Here are some points:
[ 0.31  0.1  -0.83  0.55 -0.66  1.2  -1.34  0.28]
[-0.4  -0.32  1.13 -0.72  0.62 -1.84  1.6   0.15]
[ 0.2  -0.21 -1.5   0.2   0.38  1.08 -0.76 -1.61]
[ 0.03  0.89 -0.84 -0.46  0.49  0.84  0.11 -0.24]
[-0.49 -0.5   1.44 -0.4   0.18 -1.67  0.92  0.48]
[ 0.81 -0.5  -1.28  1.62 -2.75  2.41 -3.99  1.1 ]
[ 0.32  0.14  0.67  0.47 -1.77 -0.14 -1.07  2.43]
[-0.55 -0.34  0.99 -0.86  1.95 -1.41  2.18 -1.15]
[ 0.21 -0.07 -0.24  0.1  -0.05  0.01  0.01 -0.01]
[-0.37 -0.62  0.23 -0.93  1.71 -1.26  1.65 -1.67]
[ 0.18 -0.14  1.24  0.76 -2.18 -0.73 -1.    2.54]
[-0.4   0.34 -0.16 -0.67  2.12 -0.19  1.91 -1.84]
[ 0.26  1.09 -1.76 -0.19  0.27  1.63 -0.31 -0.99]
[ 0.31  0.37 -0.09  0.56 -0.88  0.67 -0.96  0.74]
[ 0.03 -1.72  1.02  0.43 -0.69 -1.29 -0.66  0.34]
[ 0.32  1.07 -0.7   0.33 -0.25  1.43 -0.48  0.26]
[-0.41 -0.27  0.39 -0.63  1.38 -0.79  1.64 -1.45]
[-1.06 -0.87  1.14 -1.53  2.5  -3.03  3.13 -1.89]
[-0.41 -0.51 -0.19 -0.43  1.15 -0.62  0.85 -1.29]
[ 0.04  0.83  0.38 -0.27 -0.11 -0.03  0.52  0.73]
[-0.41  0.    0.13 -0.82  2.11 -0.94  2.   -1.69]
[-0.6  -0.27  1.54 -0.37  0.31 -1.55  1.4   0.48]
[-0.2  -1.39  1.04  0.67 -1.49 -1.15 -1.25  1.15]
[ 0.25  0.52 -0.54  0.12 -0.69  0.74 -0.74  0.61]
[-0.19 -0.76 -0.23  0.02  0.22 -0.23 -0.27 -0.76]
[-0.09  0.53 -0.69 -0.43  0.8   0.63  0.66 -1.16]
[-0.06  0.2   0.25 -0.04  0.05 -0.22  0.25  0.21]
[ 0.42 -0.52 -0.17  0.61 -0.59  0.53 -1.12  0.2 ]
16 more points follow, each with its number after it:
[ 0.81  0.91 -0.61  1.11 -2.68  2.19 -2.88  2.43] 0
[-0.21 -0.29  0.02  0.1  -0.07 -0.14 -0.22 -0.32] 1
[ 0.12  0.07 -0.53  0.06 -0.27  0.37 -0.27 -0.24] 2
[-0.48  0.27  0.24 -0.71  1.42 -0.54  1.47 -1.24] 3
[-0.76 -0.98 -0.02 -0.91  2.04 -1.33  1.76 -2.34] 4
[-0.16 -1.07  0.24 -0.34  0.27 -1.07  0.14 -0.75] 5
[ 0.29 -0.96  0.06  0.91 -1.72 -0.14 -1.96  1.14] 6
[ 0.14  1.33 -1.01 -0.34  0.21  1.48  0.05 -0.37] 7
[ 0.26  0.93 -0.02  0.35 -1.36  0.66 -0.76  1.84] 8
[-0.08 -1.32  0.42 -0.02  0.59 -0.99  0.21 -0.99] 9
[ 0.6   0.81 -1.12  0.75 -1.93  1.84 -2.19  1.71] 10
[ 0.01 -1.43  0.9   0.62 -1.25 -1.12 -1.16  0.84] 11
[ 0.46 -0.36 -0.11  1.36 -2.49  0.92 -2.82  1.43] 12
[-0.35  0.42  0.16 -0.62  1.56 -0.02  1.53 -1.19] 13
[-0.67  0.01  0.78 -0.9   1.38 -1.64  1.95 -0.65] 14
[-0.64 -0.71  1.16 -0.4   0.73 -1.94  1.32 -0.25] 15
Which of these numbered points is nearest to each point below, looking only along the 3 directions in which the first points spread most? Its number follows each.
[ 0.16  1.76 -0.67 -0.19  0.78  1.49  0.78  0.07] > 7
[ 0.21  1.04  0.01  0.35 -1.26  0.72 -0.8   1.85] > 8
[-0.14 -0.41  0.6  -0.06  0.68 -0.74  0.66 -0.51] > 5
[-0.17  0.04  0.07 -0.32 -0.11 -0.7   0.38 -0.01] > 1
[ 0.33 -0.18  0.86  1.14 -3.24 -0.05 -2.38  3.17] > 12
[ 0.81  0.95 -0.55  1.08 -2.89  1.95 -2.88  2.62] > 0
[-0.24  0.38 -0.32 -0.44  1.4   0.3   1.03 -1.54] > 13
[-0.33 -0.03  0.17 -1.06  1.5  -0.92  1.85 -1.31] > 3
[-0.67 -0.84 -0.11 -0.99  2.42 -1.21  1.88 -2.77] > 4
[-0.21 -0.78  0.6  -0.09 -0.22 -0.9   0.09 -0.02] > 5
[-0.26  0.62 -0.42 -0.55  1.23 -0.23  1.42 -1.13] > 13
[-0.14 -1.16  0.65  0.45 -1.54 -1.02 -1.17  0.98] > 11
[-0.11 -0.05  0.37 -0.31  1.26 -0.47  1.25 -0.87] > 3
[ 0.59 -0.52 -1.27  0.97 -2.05  1.51 -2.94  0.66] > 12
[-0.14 -1.72  0.54  0.33 -0.59 -1.34 -0.85 -0.06] > 11
[ 0.32  0.66 -0.14  0.41 -1.1   0.43 -0.85  1.41] > 8
[ 0.12  0.13 -0.84  0.05 -0.35  0.81 -0.96  0.05] > 2
[ 0.07 -0.62  0.94  0.56 -1.11 -0.63 -0.87  1.43] > 11
[-0.12  0.56 -0.61 -0.6   1.    0.36  0.81 -1.24] > 13
[ 1.07  0.48 -1.    1.63 -3.7   2.46 -3.98  2.91] > 0
[-0.68 -0.37  1.28 -0.76  1.41 -2.1   2.24 -0.37] > 14
[-0.06 -0.6  -0.02 -0.11  0.81 -0.25  0.26 -0.99] > 5
[-0.23 -0.47  0.55  0.12  0.6  -0.25  0.49 -0.55] > 5
[-0.32  1.13  0.42 -1.13  1.92 -0.51  2.51 -0.51] > 13
[-0.46  1.09  1.12 -0.88  0.7  -1.28  2.19  0.65] > 14
[ 0.43  0.04 -0.25  0.75 -1.83  0.67 -1.89  1.79] > 12
[-0.11 -0.8   0.36 -0.02 -0.3  -0.48 -0.36  0.06] > 1
[-0.4  -0.84 -0.04 -0.26  0.37 -0.89  0.26 -0.89] > 5
[ 1.09  1.31 -1.54  1.22 -2.7   3.18 -3.23  2.23] > 0
[ 0.43 -0.98  0.2   0.9  -1.65  0.24 -1.91  1.02] > 6
[ 0.63  1.26  0.08  1.11 -2.44  1.79 -2.11  2.87] > 0
[-0.24  0.22 -0.26 -0.66  1.74 -0.09  1.5  -1.4 ] > 13
[ 0.   -0.59  0.8   0.47 -0.98 -0.6  -0.85  1.1 ] > 11
[-0.31 -1.    1.15 -0.18  0.02 -1.66  0.32 -0.01] > 5
[-0.17 -0.79 -0.16  0.03 -0.01 -0.26 -0.29 -0.71] > 1
[-0.02  0.09 -0.2  -0.33  0.21 -0.2  -0.01 -0.32] > 1
[-0.64 -0.66 -0.18 -1.2   3.04 -1.03  2.48 -3.32] > 4
[-0.92 -0.61  1.44 -0.83  1.73 -2.12  2.34 -1.15] > 14
